In the data rows, 500 means zero.
Here are some points:
tensor([430, 644, 631, 475, 352, 463, 555, 446, 314, 358, 508, 639])
tensor([199, 488, 283, 627, 677, 360, 573, 550, 510, 556, 686, 387])
tensor([195, 506, 362, 592, 600, 383, 637, 556, 515, 513, 646, 400])
tensor([450, 484, 371, 609, 620, 478, 498, 439, 549, 559, 615, 495])
tensor([382, 455, 509, 386, 431, 481, 530, 595, 328, 441, 483, 299])
tensor([679, 645, 689, 495, 360, 549, 461, 494, 351, 404, 508, 670])
tensor([327, 432, 503, 327, 406, 387, 578, 618, 283, 379, 476, 309])
tensor([594, 572, 625, 503, 419, 506, 466, 486, 413, 442, 469, 642])
tensor([635, 499, 464, 613, 478, 540, 446, 523, 472, 504, 562, 604])
tensor([200, 545, 486, 546, 560, 461, 618, 528, 487, 464, 575, 417])
tensor([450, 574, 604, 525, 390, 507, 539, 511, 331, 380, 501, 595])
tensor([529, 670, 603, 459, 342, 548, 521, 506, 250, 362, 488, 656])
tensor([829, 636, 634, 481, 436, 582, 472, 386, 576, 513, 424, 752])
tensor([756, 311, 465, 410, 608, 560, 437, 505, 825, 691, 349, 355])
tensor([438, 539, 547, 507, 414, 491, 487, 458, 369, 445, 501, 596])
tensor([749, 441, 439, 550, 652, 639, 441, 351, 904, 719, 408, 574])
tensor([650, 306, 516, 353, 479, 560, 397, 502, 658, 571, 343, 396])
tensor([186, 531, 445, 511, 575, 458, 560, 543, 456, 426, 522, 417])
tensor([748, 477, 503, 604, 549, 561, 465, 466, 499, 592, 495, 603])
19 more points follow, each with its number after it:
tensor([588, 327, 423, 417, 608, 510, 407, 512, 735, 662, 374, 313]) 0
tensor([652, 554, 450, 558, 557, 540, 462, 407, 525, 561, 536, 545]) 1
tensor([777, 341, 542, 382, 478, 582, 388, 495, 706, 580, 348, 463]) 2
tensor([360, 501, 555, 400, 358, 431, 568, 626, 326, 440, 443, 345]) 3
tensor([667, 320, 498, 453, 585, 530, 439, 580, 696, 617, 417, 403]) 4
tensor([263, 454, 400, 614, 692, 394, 549, 539, 544, 549, 594, 398]) 5
tensor([789, 271, 439, 381, 577, 588, 437, 478, 857, 683, 346, 469]) 6
tensor([766, 540, 564, 509, 339, 563, 487, 442, 471, 550, 513, 682]) 7
tensor([573, 310, 509, 432, 593, 525, 413, 548, 819, 637, 384, 295]) 8
tensor([517, 561, 573, 537, 445, 507, 531, 486, 438, 395, 518, 571]) 9
tensor([603, 409, 548, 361, 473, 573, 402, 520, 627, 569, 441, 406]) 10
tensor([630, 582, 507, 518, 445, 544, 443, 443, 419, 468, 543, 676]) 11
tensor([613, 561, 622, 495, 439, 601, 493, 415, 440, 503, 456, 680]) 12
tensor([592, 591, 507, 586, 491, 487, 499, 470, 528, 533, 512, 559]) 13
tensor([479, 585, 557, 463, 463, 533, 527, 441, 413, 432, 499, 590]) 14
tensor([793, 519, 553, 546, 458, 567, 440, 512, 507, 571, 462, 700]) 15
tensor([394, 470, 533, 399, 397, 427, 545, 587, 345, 378, 431, 338]) 16
tensor([331, 443, 330, 580, 693, 420, 541, 516, 643, 600, 616, 383]) 17
tensor([613, 426, 463, 591, 548, 443, 419, 469, 635, 596, 503, 600]) 18
Which two of these numbered points are nearest to each point below, ignoring the 2 directions in which the first points spread most? Their numbers follow each, nearest first.
tensor([524, 509, 363, 583, 537, 501, 489, 466, 569, 566, 550, 583]) > 11 17
tensor([301, 507, 510, 364, 419, 413, 536, 670, 255, 309, 515, 288]) > 16 2
tensor([663, 510, 462, 568, 502, 546, 458, 425, 555, 580, 520, 603]) > 11 17
tensor([255, 430, 350, 611, 633, 388, 570, 499, 582, 546, 675, 335]) > 17 13
tensor([827, 376, 502, 414, 526, 600, 363, 549, 692, 577, 340, 478]) > 4 2
tensor([587, 510, 442, 562, 500, 509, 447, 473, 600, 589, 499, 533]) > 13 17
tensor([171, 551, 495, 543, 478, 402, 631, 540, 429, 358, 611, 439]) > 9 14
tensor([268, 529, 471, 491, 546, 391, 559, 466, 535, 479, 555, 433]) > 14 9
tensor([233, 314, 342, 404, 640, 384, 552, 643, 620, 520, 501, 156]) > 2 16
tensor([574, 586, 484, 564, 517, 526, 522, 456, 416, 476, 585, 573]) > 1 17
